The rows below fall into families. The same turns and mirrors carry the whole set onto itself and the rows of a family onto each other. For each named row, which other rows are in its family? Write them in the order they are listed.
These 27 rows form 9 families of 3 rows each.
j_73: [ 17   1  10  -1   3   1 -11 -11  -7  15  -5   1 -11   1   2  -9   6  10
   1  -2  11   8   1  -1  -3   4  13   5  -9   5  -3  -7  -1   7 -12  -2
   4  -1   2  -2  11  -6  -2  -5  14   4   0]
j_402: [  7   6   2   2  12   0  -9 -17  -4   1  -7   2  -4  14  -4   4   2  -2
  -8   8   0   2  10  -5  13  -4  -3   5  -2  -1   8   7   4 -21   5  -4
  -2  -7  -6 -12   5  -6 -13 -15  18   7  -9]
j_350: [ 16   2  12  -6  -3  -6 -12 -11  -2  15  -3   7 -14  -1   2 -10  -1  13
   3  -4   8  12   3   5   7   2  12  -4 -13  -3  -1  -4  -5   7 -12  -9
   4  -9   6   1   8   0  -4 -13   9   8   2]
j_867: [  7   1 -13  14  -7   4   3  -6  -8  -4   1  16 -12  -2   7   4   4  -1
  -7  -7 -10   5  -4  14  17   0  -8  11   0   2 -11  -5   0   9   0  -6
   3 -21 -13  -5  -2   9   9  -3   8   9   7]
j_646: [  9  -2 -12  14  -7   2  -1  -4  -9  -5   5  14  -8   2  13  -4   1   3
  -2 -14 -10  11  -8  15  12   7  -9  10   0   8  -9   5   2   6   0  -4
   9  -9 -17  -5   0  12   3  -9   3   8  -2]
j_385: [  6   4   6   4  11   5 -10 -19   0  -1  -6  11  -8  13  -1   3   1 -10
  -1   7   0  -1   0  -6  11   1  -5   6   1  -9   2   8   5 -18   8  -8
  -4 -15 -10 -20   4  -7 -11 -15  10  14  -9]
j_905: [  8   3  -8  15  -6   0   8  -7 -10  -6   7  14 -10   1   7   1   8  -5
 -14  -5  -6   9   3  14   8  -1 -13   7  -1  -6  -1   0   4   6   2  -4
   6 -14 -14  -2  -7   9  12 -11  -2  13   8]
j_813: [  5  -2  -9  10  -8   2   0  -6 -13  -8   6  19  -8   0  10   3   6   0
  -2  -6  -5   9   0  10   5   5 -14   3   3  -1 -11   3   4  11  -1   0
   7 -22 -13  -3  -2   9  10  -8   4   8   6]
j_942: [ 11   8   2  -8   4   0  -8  -1   0  18  -1   4 -10  -3   5 -14   6  11
   1  -5   5   6  -5  -7   1   3  10   3 -12  -4  -6  -1  -7   3  -3   0
  -2  -8   3  -1  13  -5  -8 -15  10   4   6]
j_55: [ 21   3   6  -4   2  -6  -8  -2  -3  17  -3   1 -14  -8  11  -9   4   4
   7  -2   4   9  -6   7   1   8   9   0 -12  -2  -1   6  -1   7  -5  -8
   8  -7   3   5  13  -1  -4 -14   7   7   7]
j_226: [  7   4   3   1   8   3  -9 -16  -3  -5 -14  15 -14  10  -3   3   1  -9
  -7   9  -3   0   5   0   9   7  -3   0   0  -8   3   2   3 -24   9  -7
   3  -7 -15 -14  -3  -6 -13 -14  12  11  -3]
j_620: [  4   1   4   0   7   1  -9 -21  -9  -2 -10   5  -9  11  -7  -2   2  -2
 -10  10  -5   2   6  -1  11  -1  -3   7  -2  -7   5   4   6 -24  10  -8
  -3  -8 -10 -11   1  -4 -13 -20  15  12  -5]
j_740: [  6   9   0   9  12  -2  -9 -16  -4  -3 -11   5 -11  12  -2  -3   4  -6
  -7   6  -2  -3   8  -5   5   2   0   5  -4  -9   8  10   6 -18   5  -4
  -2 -13 -14 -14  -2  -7 -15 -18  17  15  -4]
j_68: [ 15   1   7   2  -1  -3  -6  -8  -1  18   0   2 -13   1   7  -9   8  12
   7 -12   3  13  -4   1   1  13  10   1 -10   2  -4  -4  -4   6  -8  -5
   4  -8   6   2  10  -3  -1  -7  15   9   7]
j_418: [ 21   5   8 -10   0  -6  -4  -8  -1  17  -3   4 -13  -4   6  -8   5  10
   1  -5   7  11   1   0   1   8  12   1 -10   4  -5  -4   1   6  -8  -7
   4  -4   4   3  13   1  -5  -8   8   5   3]
j_561: [ 11   7  -9   8 -10  -3  -4 -10 -11 -11   9  15  -9   5  15  -3   6  -6
  -4 -14  -5   9 -10  11   7   1  -9   4  -4  -8 -11   0   3   7  -2  -9
   7 -16 -12  -1  -6  10   6  -6   1  13   7]
j_505: [  5   5  -1   2  14   0  -4 -21  -9  -2 -12   7 -11  12  -6   2   2  -7
  -5  12   5   1   1 -12   6   4   0   6  -4  -1   3   9   2 -17   9  -9
   1  -6 -13 -10  -1  -7 -11 -15  16  11   1]
j_154: [  6   6   6   6   8   3  -6 -19  -9  -8 -10   1  -5  12   0   1   8  -6
 -11   2  -4  -3   7   0  13   6  -7   4   0  -8   8   1   7 -21   4 -11
  -2 -10  -8 -11   0  -5  -8 -19  14  12 -12]
j_918: [ 20   0   4  -6   2  -3  -9  -3  -6  13  -2   3 -15   2   6 -12  11  10
   4  -3   4   8  -1   1   0   5  12   3 -11   2  -2  -4  -3   9  -9  -7
  -1  -9   5   2  15  -4  -2  -7  15   5   7]
j_666: [  9  -6 -11  12  -8   2   4  -8  -8  -7   6  15  -8   4  11  -2   5  -5
  -3 -10  -9  10  -4  16   7   1 -12   9   4  -1 -10   4   5   4   2  -4
   9 -17 -15  -5  -6  10   4  -2   0  11   2]
j_519: [  8   3 -12  13  -7   2   0  -5 -11  -3   5  13  -8   1  12  -2   1  -2
 -12  -9  -9   6  -4  13   6  -2 -10   8  -2  -1  -7   6   6   1   0  -9
   7 -18 -22  -2  -5  14  12  -5   4   6   6]
j_344: [  7   1  -9  14 -10  -3   6 -11  -8  -7   3  17  -9   0  10   0   6  -7
  -6 -13  -8   5  -5  16   9   2 -10  14   1   2  -7  -1   8   5   2  -4
   6 -14 -16   0   1  11   9  -7   6  12   5]
j_598: [ 21   3   7  -4   2  -3  -9  -6  -2  17  -6   1  -9   0   7 -11   9  15
   4  -3   5   7  -4  -2  -2   4  14   0  -9  -1  -1  -1  -5   7 -11  -7
   6  -7   1   2   6   2  -2 -12   5  10   9]
j_48: [ 12   1   7  -8   2  -5 -12  -3  -3  20  -9   5 -13   0   7  -9   9   6
   2   1   5   6   2   0   2   1  10   0 -15   0   1  -8  -2  10  -6  -8
   6  -8   4  -1  17   2  -3 -13  11   9   3]
j_193: [  8   4   1   3  13   1  -9 -23  -3  -5 -12   7  -8  10  -4   3   6  -7
  -6   8   0   2   6  -4   8   3  -6   9  -2  -1   5   6   9 -20   5  -6
  -7  -8  -9 -13   3  -9 -12 -21   8  12  -4]
j_717: [  9  -1  -5  17  -6   2  -4  -9 -11  -5   4  11  -8   9   8   3   6 -11
  -8 -11  -9   8  -4  19  12   3 -11  14   3   3 -10   1   3   1   0  -8
   6 -15 -16  -4  -7  14   6  -8  -2   8   2]
j_31: [  1   8  -4   4   9   0 -13 -20  -9  -3 -16   7  -3   5  -1   1  -1  -7
  -9   9   2   1   7   5   9  -7  -5  12  -3  -8   4   4   2 -18   8  -8
   0 -12 -11 -12  -7  -9 -13 -15  12  11   0]

Same family as j_905: j_55, j_505
Same family as j_740: j_519, j_598
Same family as j_48: j_813, j_226
Same family as j_666: j_620, j_918
Same family as j_68: j_402, j_717
Same family as j_418: j_344, j_193

